(in the rows, 128 means zero)
Families of rows that turns and mirrors carry onto each other, the same ones carrying the whole set onto itself: the rest of each named row's family, in list order:
7 families of 4 rows:
nas: [138 106 138 164 155 131 162 118  93 134 141 130]
pesap: [145 103 134 141  99 130 120  96 147 137 129 144]
lomi: [ 92 131  99 148 132 132 174 132 139 117 144 115]
Bogi: [135  97  79 147 113  97 134  98 161 122 151 152]
vep: [ 78 119  97 144 139 119 172 122 152 124 145 128]
gal: [135 113 154 149 111 106 122 103 152 146 133 148]
bupab: [128  88  81 143 144  95 117  96 153 128 139 145]
fulum: [125  89  77 143 126 101 141  89 150 132 151 158]
mumef: [ 95 116 112 160 119 126 179 131 147 109 158 114]
gelak: [134  97 142 152 107 117 124 124 151 157 126 147]
Komop: [ 82 114 100 152 150 120 170 128 141 114 145 113]
Nukor: [131 103 131 165 158 134 156 100  97 107 150 119]
mufi: [148 108 144 155 116 122 119  93 146 153 143 144]
mesim: [ 91 120 109 151 137 103 166 144 126 111 153 113]
mapo: [144 104 154 152 111 120 116 106 155 135 141 143]
Ruz: [131 103  66 147 122  93 147  99 146 119 145 147]
deza: [146 121 155 163 121 124 126 103 148 149 136 133]
beb: [101 122 100 152 138 108 164 137 154 101 158 109]
pava: [129  96  85 148 132  85 137  89 152 127 141 162]
Tiz: [139 113 130 171 162 139 154 120 106 102 131 124]
Bida: [134 100 144 149 106 128 128  98 127 153 124 151]
Govug: [135 103 141 174 162 129 145 123 110 104 133 114]
bora: [119  95  85 154 132 101 127  94 174 108 140 144]
Dolog: [121 106 138 176 168 117 160 127 105 122 144 124]
dad: [125 101 143 165 151 130 156 130  99 108 127 124]
fisor: [138 102 148 163 152 127 142 120 104 100 125 136]
nel: [134  91  85 151 126 118 133  83 170 127 139 151]
vobos: [ 87 116  94 150 130 121 175 133 132 125 145 114]

The rest of the family of Ruz: vep, deza, fisor
The rest of the family of pesap: mesim, Dolog, nel
The rest of the family of Komop: Bogi, mufi, dad
The rest of the family of lomi: gal, pava, Tiz
The rest of the family of mumef: bupab, gelak, Nukor

Families of rows that turns and mirrors carry onto each other, the same ones carrying the whole set onto itself: the rest of each named row's family, in list order:
3 families of 6 rows:
Fazek: [122 121 150 167 153 116 148 122 133 113 119 151 118 160 134 147 104]
Vibog: [140 119 158 155 160 109 133 111 141 119 116 123 114 147 116 133 104]
sez: [124 104 135 165 139 105 129 111 127 134 124 157 143 146 125 157 114]
dase: [ 98 149  97 114  89 131 148 142 126 135 163 118 109 120 118 134 146]
dav: [142 108 141 163 150  87 128 117 140 129 124 141 114 137 109 153 121]
kepuv: [112 157  83 134 112 130 147 164 141 155 141 130  90 122 133 144 140]
fefu: [106 165  98 110 135 155 147 137 141 136 137 108  96 122 121 112 139]
ralip: [109 160  81 115 130 136 136 134 137 156 144 130  92 111 116 134 146]
fugu: [137 100 151 155 141 101 133 113 145 106 127 121 138 144 107 136 129]
mepu: [101 146  94 118  93 148 139 134 148 133 160 116 127 129 131 133 152]
danek: [106 145  84 112 117 141 142 140 141 138 144 111 119 112 110 119 161]
daf: [110 162 101 118 118 160 138 143 137 157 128 101 112 127 138 117 116]
gadi: [132 136 164 163 150 105 164 123 130 110 120 132 115 154 133 135 112]
maka: [125 100 143 167 141 115 147 134 131 115 107 131 151 152 123 133 116]
darak: [106 161  95 121 108 127 151 159 119 155 141 118  85 116 122 132 126]
rit: [133 124 146 159 136  90 136  99 123 140 135 154 130 138 125 159 117]
suzuz: [100 159 108 107 103 149 144 138 119 146 143  99 111 122 123 114 120]
fod: [136 107 149 160 130  97 149 124 124 127 114 119 160 137 117 130 127]

The rest of the family of fod: kepuv, mepu, daf, gadi, rit
The rest of the family of darak: Fazek, sez, dase, maka, suzuz

Families of rows that turns and mirrors carry onto each other, the same ones carrying the whole set onto itself: the rest of each named row's family, in list order:
6 families of 6 rows:
kopi: [149 131 109 150 128 124  98 120 120 134 106 100 151 141 141 109  87 106
 131 115 110 149 141 153 109 137 113]
Firi: [173 136 118 146 113 131 128 128 109 116 152 104 147 116 148 137 146 112
 128  96 158 158 113 111 102 120 100]
Tudo: [114 104 134 122 134 118 126 143 165  87 148 144 116 120 172 132 148 143
  79 103 144 122 124  99 136 124 113]
simov: [162 138 107 138 107 131 121 121 125 117 139 117 153 104 146 119 148 107
  83  99 139 146  92  97 106  97  93]
bakem: [102  95 149 128 163 100 110 124 181 103 142 110 137 144 148 132  83 117
  87 113 118 148 167 143 124 119 108]
Vaf: [120 106 158 129 126 104 113 129 166  85 151 133 133 146 145 135 149 151
  54 105 154 137 144 108 124 108  97]
lazef: [135 134 126 116 128 120 135 155 135  83 125 118 143  78 143 129 124  92
  94 126 119 146 150 136 108 130  99]
vono: [160 137 115 147 100 134 126 120 107 125 124 114 133 121 143 136 141 112
 106 106 157 137  93 118 104 115  84]
Nizus: [134 110 115 153 139  98 108  75 143 150 136 109 134 176 165 131 121 142
 110  98 162 145 131 137 132 131  89]
nanog: [157 133 114 143 124 136 117 118 120 119 118 103 160 127 143 130 140 105
  94  78 152 142  92 100 103  90  84]
dese: [113 102 137 134 133  89 103 106 182 100 131 128 142 145 155 114  81 151
 110 116 113 143 167 137 138 120 116]
tafo: [106 104 141 124 124 115 118 112 181  81 139 136 138 118 159 147 141 162
  86 108 156 122 133 109 138 113  89]
seg: [164 140 101 134 120 122 122 117 120 113 120 106 148 100 153 139 159 119
 111 109 169 140 114 113 102 103  79]
Garoz: [117 111 133 155 111  89 101  89 131 126 144 127 145 184 159 107 105 140
 112  88 148 131 122 137 117 127 108]
tigag: [112 115 154 139 123 119 138 124 153  77 145 141 124 125 163 149 153 145
  75 108 148 126 128 107 125 116  83]
nise: [143 128 107 150 153 116 103 108 134 133 119  90 167 138 152 106  83  89
 119  96 104 157 137 135 104 109 108]
zum: [152 134 119 147 122 104 103 111 113 129 136  99 175 143 147 111  98 106
 139  98 134 160 139 156 100 141 107]
dapif: [138 129 131 106 131 114 117 158 156  78 127 123 168  89 142 118 137 109
  63 112 120 153 145 123 113 117 102]
dorer: [125 112 136 172 123 121 101  89 137 128 127 123 134 187 162 129 116 157
 111  95 139 130 119 123 125 124  97]
nep: [145 117 121 157 120  99 103  81 146 139 122 118 149 176 168 124 102 158
 121 100 148 144 117 137 126 112  86]
Femo: [127 108 149 116 118 106 128 125 173  87 130 138 141 132 150 138 148 155
  70  89 162 143 136 112 152 120  87]
gez: [141 123 130 108 140 124 116 161 146  86 115 104 158  92 124 124 120  88
  82 104 128 150 149 120 110 105 107]
fon: [149 127 118 114 145 134 128 164 147  89 140 114 146  80 160 137 142 109
 105 112 130 151 140 119 119 138 112]
zilo: [124 100 140 126 146  81 110 119 172 110 132 122 129 156 148 116  99 139
  94 109 130 157 183 144 145 133 117]
kegeb: [170 137  97 145 130  98 107 112 120 133 111  98 153 128 148 107 100 108
 135 117 127 160 147 143 103 110 106]
vele: [151 138  97 135 115 132 125  97 126 119 129 110 159  96 150 127 155 108
 108  88 154 144 102 104 123 116  85]
vola: [102 111 150 144 150 106 109 123 166  85 128 127 143 144 162 122  99 139
 100 115 100 140 176 141 129 140 112]
dib: [120 105 133 162 145 112 110  80 153 137 146 108 139 180 167 138 104 133
  98  90 143 139 110 122 118 104  85]
fuzo: [137 110 120 167 133 116  93  78 144 152 158 103 135 177 154 129 112 138
 106 105 142 144 120 124 113 118 101]
dab: [131 124 117 112 134 114 122 141 154  76 128 115 140  69 140 129 139 112
 102 124 133 138 163 115 116 111 110]
ferok: [148 131  88 146 142 106 109  91 125 143 130  94 148 120 147 105 106  91
 132 107 122 156 149 136 115 128 115]
kosod: [117 100 154 122 132 120 123 135 165  91 141 121 129 133 141 156 140 133
  62  96 168 132 124 107 125 102  83]
nuvok: [ 93 102 134 122 143  90 102 125 168  99 133 138 144 148 170 106 100 139
  90 104 121 125 149 145 134 145 119]
kuzat: [111 101 144 136 156  99  89 114 173 113 146 110 150 161 150 126 100 140
  87 120 124 150 175 152 122 139 110]
zimaz: [154 134  93 144 138 127  96 107 134 144 134  93 169 119 151 111 100  96
 115 113 108 159 122 141 104 128 106]
roron: [141 128 121 109 120 114 129 140 154  78 124 123 156  75 134 112 133 104
  92  98 122 155 155 110 136 118 113]

The rest of the family of seg: dese, tafo, nep, kegeb, dab
The rest of the family of zilo: Nizus, Femo, vele, ferok, roron
The rest of the family of Garoz: Firi, Tudo, zum, fon, nuvok
The rest of the family of nise: bakem, nanog, gez, dib, kosod
The rest of the family of fuzo: simov, Vaf, dapif, kuzat, zimaz

Families of rows that turns and mirrors carry onto each other, the same ones carrying the whole set onto itself: the rest of each named row's family, in list order:
4 families of 4 rows:
dap: [ 96 105 173 162 110 133 148 137 128 115 140 136  96 134 136 138 128]
mano: [109 137 126 160 129 124 136 167 118 134 126 135 126 103 141 122 115]
boz: [ 90 116 150 182 127 143 151 155 151 109 126 120 103 110 132 121 142]
Piga: [115 138 101 192 134 112 179 112 136 119 108 121 103 158 109 119 150]
gono: [133 136  99 158 133 126 153 154 116 116  91 137 120 173 123 124 160]
zufiv: [ 87 130 112 191 107 138 169 146  90 116 129  95 144 141 104  87 113]
povif: [115 104 123 150  92 133 140 172  98 118 111 126 142 175 131 111 112]
sigi: [114 119 127 184 128 114 176 136 146 111 137 127 162 168 102 150 172]
gemi: [ 99 135 139 194 160 112 162 133 140 108 117 109 113 149  97 128 161]
mavu: [ 84 131 146 168  96 119 166  95 111 113 140 143 138 158  74 131 130]
tubo: [112 125 116 181  87 145 168 143  89 128 128 102 113 150 140  98 118]
goras: [ 77 140 156 177  88 148 155 126 100 110 145 117 154 141  81 120 145]
gevan: [102  96 142 130 118 133 150 150 139 100 112 160 133 144 117 147 128]
Duv: [108 141 114 143  89 129 150 123 122 114  99 146 157 165  79 136 139]
zila: [ 90 127 144 178  89 130 133 150 124 125 155 167 161 139 109 122 147]
loril: [124 136 103 164 125 116 176 146 104 127 119  83 161 144 114 132 118]

The rest of the family of gemi: boz, zufiv, goras
The rest of the family of povif: gono, gevan, Duv
The rest of the family of loril: mano, sigi, zila

Families of rows that turns and mirrors carry onto each other, the same ones carrying the whole set onto itself: the rest of each named row's family, in list order:
4 families of 8 rows:
bip: [112  89 131 111 103 121 107  54 128 127  82]
Losas: [156 101 124 100  93 125 112  88 100 145  84]
kovev: [162 123 129 107 132 132 111 133 139 156  94]
Fega: [139 105 126 104  92 125  97  85  98 154  80]
lubut: [167 101 105  92 130 118 108  75 119 171  80]
Moloz: [138  89 132  94 139  84  92  55 127 155  66]
peza: [121 100 137 115 147  84  84 105 167 124 105]
mimus: [122  84 118 106 133 109 108  44 147 135  84]
ripu: [143 111 127 107 152 126 128 106 177 135  96]
lum: [140 119 137 111 122 143 133 119 156 130  96]
rima: [163 118 133 106 117 130 119 134 133 140  98]
ruzel: [111 109 143 121 142  95  74 112 159 133 101]
Gita: [150 112 122 108 166 103  95 113 168 154  98]
Zug: [160  96 128  88 132 103 110  66 116 165  62]
zerad: [132  82 116 103 141  80  86  57 142 140  90]
dira: [137  90 110 100 147  89  83  58 140 159  84]
gug: [165 108 119 102 159 103 111 114 165 146 101]
Sogid: [155 123 156 104 137 119 113 136 143 145  81]
pud: [128 120 168 113 126 110  97 133 141 132  83]
lif: [125 112 162 112 150  91  90 121 160 133  85]
vona: [140  96 122 103 101 139 126  64 121 140  79]
tok: [123 120 149 120 109 123  89 132 131 133  97]
Rez: [152 116 150 103 162 101 106 124 163 147  83]
Kob: [150  91 109  98 131 126 127  54 141 148  80]
kol: [115  90 136 111  97  98  83  74 113 126  90]
Furi: [118 111 152 119 106 110  92 125 134 117 102]
Buko: [113 106 138 116 145 112 110  99 179 120 100]
Lor: [174  92 104  92 137 108 115  72 130 159  86]
soza: [108  93 130 111 110  96  73  68 117 142  85]
napaf: [146  99 141  94 105 111 105  73 100 155  62]
vad: [110 113 149 119 117 128 114 112 158 115  99]
lubud: [123  92 146  99 113  93  88  63 109 146  65]

The rest of the family of Moloz: Zug, Sogid, pud, lif, Rez, napaf, lubud
The rest of the family of vona: bip, mimus, ripu, lum, Kob, Buko, vad
The rest of the family of lubut: kovev, Fega, ruzel, Gita, dira, tok, soza

Families of rows that turns and mirrors carry onto each other, the same ones carrying the whole set onto itself: the rest of each named row's family, in list order:
9 families of 3 rows:
Gokan: [132 173 129 128 145 130 165 136 130 146]
gile: [129 116 125 135 127 144 102 160 105 140]
sise: [133 124 119 106 124 120 121  88 146 122]
Zan: [135 111 124 147 134 152 109 147 115 158]
mera: [118 104 132 127 132 127 114 160 113 161]
gofol: [133 117 117 140 121 147 125 158  93 145]
Pak: [138 158 143 123 138 121 177 132 112 118]
piba: [128 125 122 120 120 107 119  94 150 114]
gog: [139 130 125 117 132 112 127  90 133 100]
Fubit: [126 109 136 101 130  98 120 101 137 127]
Tosub: [133 162 141 138 150 127 168 152 115 124]
bifa: [144 123 132 116 134 121 120  84 143 118]
zak: [128 166 141 123 145 126 174 138 134 139]
pemed: [130 106 130 111 135 114 132  91 143 113]
Tibo: [124 118 112 137 125 150 112 152 118 161]
varag: [130 111 111 144 127 145 103 147 105 138]
refar: [141 115 121 112 117 120 120  92 120 109]
lopos: [135 141 114 111 128 120 121  84 144 127]
fopu: [141 161 151 134 154 129 169 136 131 136]
zev: [128 128 105 138 127 148 109 141 117 164]
bavo: [121  94 122 139 134 145 120 151 117 150]
Zopog: [119 116 114 149 122 138 110 157 122 152]
Famum: [133 161 152 124 147 122 163 152 119 119]
pamo: [123 145 155 116 151 105 166 147 126 139]
vek: [124 164 143 137 142 113 170 144 138 131]
safa: [138 126 135 105 127 114 115  98 133 100]
Getov: [125 141 149 129 156 123 178 144 129 131]

The rest of the family of Pak: gofol, refar
The rest of the family of bavo: pemed, Getov
The rest of the family of Famum: gile, safa
The rest of the family of lopos: Gokan, zev
The rest of the family of vek: piba, Zopog

